Here are some numbered points:
[ 1.10 -0.58  0.15 -0.99 -0.99  0.05  0.38 -0.61 -0.55 -0.04 -0.92  0.40  1.07 -0.20  0.86  0.22] 0
[ 0.58 -0.47 -2.00  0.47 -1.17 -1.98  0.16  0.71 -1.62 -0.31  0.56  0.33 -0.10  1.89  0.67 -0.30] 1
[ 0.22  0.55 -1.09 -2.53  0.19 -0.14  0.96  0.83 -0.79 -0.09 -0.71  0.02  0.70 -0.19 -1.79 -0.69] 2
[ 1.05  1.67  2.03  1.07  0.36  1.05 -0.05 -1.33 -1.21 -0.88  0.10 -0.07 -0.32  0.68  0.95  0.92] 3
[-0.11  0.98  1.25 -0.27 -0.14 -1.10  0.42 -2.15  1.24  0.19  1.17  0.03  0.72 -0.63 -2.27 -0.60] 4
[ 0.95  0.37 -0.12  1.55  0.36 -0.90 -0.67  1.35 -0.42  0.45 -0.34  0.88 -0.67 -0.29 -0.01 -1.29] 5
[-0.25 -1.39 -0.57 -0.11 -0.17 -0.20  0.44 -0.99  1.19  1.15 -0.33 -0.55 -0.65 -2.09 -0.49 -1.48] 6
[-1.79  0.65  0.23 -0.63  0.52  1.02 -0.72  0.27  1.16 -1.50  0.41  0.11  1.44  0.41 -1.61  1.34] 7
[ 2.38  0.00 -1.15  2.09 -1.95 -1.15 -0.30  2.88 -2.83  0.55 -0.67 -1.34 -0.98  1.97  2.78  0.15] 8
[-0.34  0.21  0.07 -1.71  0.44 -0.33 -0.33 -0.03  0.38  0.42  0.40  0.62 -0.29 -0.56 -1.03 -0.20] 9
[-2.03 -0.46  1.68 -0.72 -0.05  0.09  1.92 -1.72  0.20 -1.53 -0.03  1.35  0.47  0.63 -0.43  1.08] 10
[ 1.59  0.44 -0.38  2.36 -2.63 -0.28  0.03  3.57 -2.27  1.23 -0.78 -1.41 -1.10  0.53  1.25  0.94] 11
[-0.36  0.50  1.55 -0.38 -1.25  1.37  1.25 -0.76 -0.64  0.41 -1.35  0.55  1.24  0.27  0.01  0.40] 12
[-0.24 -0.58 -0.49  0.66 -0.04  0.23 -0.65  1.36  0.05  1.81 -0.79  0.46 -0.73  0.87 -0.43 -1.55] 13
[ 1.80 -2.43  0.11  1.19  0.51 -0.31  0.20  1.97 -0.44  1.12 -0.42 -0.58 -0.14 -1.39 -0.89  0.21] 14
[ 0.31 -0.22 -0.60 -0.98 -0.85  0.04 -0.22 -0.65  1.23  2.00  1.24  1.11  0.85 -0.42 -0.96  1.23] 15
[-0.51 -0.84  2.05  0.48 -0.09 -0.37  0.63 -0.53 -0.86 -0.13  1.20  1.10  0.68  1.50 -1.06  0.03] 16
[-0.09 -0.51  1.64 -0.11 -0.53  1.24  0.07 -1.77  0.61 -0.65  0.84 -0.95  0.08  0.52 -0.01 -0.02] 17
Which five points above are nearest to each new point, looking only along the 2 directions in which the numbered points spread most? Their numbers follow each, nearest first.
[ 0.19  0.51  0.28  1.13 -1.40 -0.50 -0.40  0.41  0.62 -0.66 -0.92 -0.79 -1.05  0.01 -0.86 -0.79] -> 0 5 13 1 2
[ 1.28 -1.73 -3.30  1.07  0.71 -1.07 -0.19  0.78  0.42  1.38 -1.40 -0.41 -0.71 -0.87 -1.40 -1.79] -> 14 13 6 5 2
[ 0.86  0.02  0.07 -0.79 -2.02  0.49  0.86  1.09 -2.32 -0.41 -0.39  0.37 -1.17  0.55  1.60 -0.16] -> 1 0 5 3 13
[-2.54 -0.83  0.24 -0.28 -0.26  1.08  0.33  1.16 -0.06 -0.46 -1.56 -0.52 -0.25  0.56 -0.56 -0.21] -> 0 16 2 9 12
[-0.46 -0.29 -1.57 -1.68  0.17 -0.09 -1.49  0.49  2.14 -0.04 -0.50 -0.63 -1.04 -0.22 -0.47 -0.47] -> 6 2 15 9 13
[-0.35 -0.21 -1.03  0.24  0.31 -0.28  0.46 -0.89  0.00  1.96  0.18  0.93  0.02 -0.28  0.04 -1.28] -> 2 15 9 6 13
[-0.31  1.05 -1.02  0.41  0.11 -0.74  0.75  0.34  0.01 -0.49 -0.50 -0.66  0.80  1.12  0.50 -0.77] -> 0 5 1 16 12
[-0.39 -1.23 -0.24  1.18 -0.86 -0.64 -1.21  0.13  0.07 -0.14  0.13 -0.69 -0.20  0.53 -0.78  0.45] -> 0 5 13 2 1
[-1.36 -0.14  0.21 -0.18  1.13  0.31  0.22 -0.88  0.92 -0.25 -0.79  0.72  1.27 -1.08 -0.62 -0.29] -> 4 9 15 7 2
[ 0.08  0.76 -1.81  0.00  0.22 -1.10 -0.29 -0.56  0.64  2.01  0.18  2.76  0.61 -0.74 -1.76 -0.45] -> 6 2 15 9 13
[ 0.26  0.07 -2.37 -0.89  1.38 -0.06  0.19 -0.14  1.08  1.63  1.22  0.72  0.26 -1.86 -2.23  0.73] -> 6 15 2 9 4
[ 0.33 -0.21  0.80  1.54 -0.92 -0.96 -0.88  0.57 -1.87  0.75 -0.40 -2.31 -1.11  1.01  2.34  1.27] -> 1 11 8 5 0
[-0.44 -0.56  1.89 -1.04  0.21  0.61 -0.30 -1.92  0.73 -1.51 -0.11  0.61 -0.64 -0.13 -1.50  0.85] -> 7 10 4 17 16
[ 1.00  0.68  0.07  0.85 -0.46 -1.31  0.64  1.37 -1.44 -0.89 -0.36  0.66 -1.36  1.24  0.20 -0.97] -> 1 5 0 13 14
[-0.72  0.91  1.50  0.57  0.94  1.72  0.56 -1.47 -0.49 -0.84  0.02  1.10  0.55  0.50 -0.25  0.19] -> 17 16 12 10 7
[-0.47 -0.15  1.04 -1.31  1.55  0.73 -0.78 -0.41  0.96  0.49  1.30  1.78 -1.23 -0.93 -1.65  0.27] -> 4 9 15 7 2
[-1.12 -0.93  1.70 -0.65  0.48  0.47 -0.39 -2.70  0.18  0.44  0.84  1.06 -0.11  0.82 -1.28 -0.37] -> 7 4 10 17 16
[ 1.22 -1.39 -0.48  2.42 -1.24 -2.61 -0.75  1.70 -2.42 -0.92  0.38 -0.30 -2.25  0.63  1.14 -0.13] -> 11 1 8 5 14
[ 1.52  0.19 -2.68  0.73 -0.99 -1.65 -0.81  3.45 -1.58  1.75 -1.09  0.36 -0.77 -0.18  0.36 -0.88] -> 14 5 13 11 1
[-0.13 -0.55 -2.16 -0.68  0.09 -0.81 -0.15  0.45  0.50 -0.68  0.44 -0.92 -0.32  0.54  0.22 -0.92] -> 13 2 5 14 0
[ 2.91 -1.42 -1.52  2.15 -0.03 -0.80 -2.41  0.97 -0.16  0.66 -1.10  1.14 -0.61  0.14 -0.35 -1.12] -> 14 5 13 1 2
[ 1.76  1.60 -0.48  0.77 -1.20 -1.32 -1.16  0.98 -1.56 -1.56 -0.16 -0.11 -1.35  0.23  2.35 -0.88] -> 1 11 5 8 0
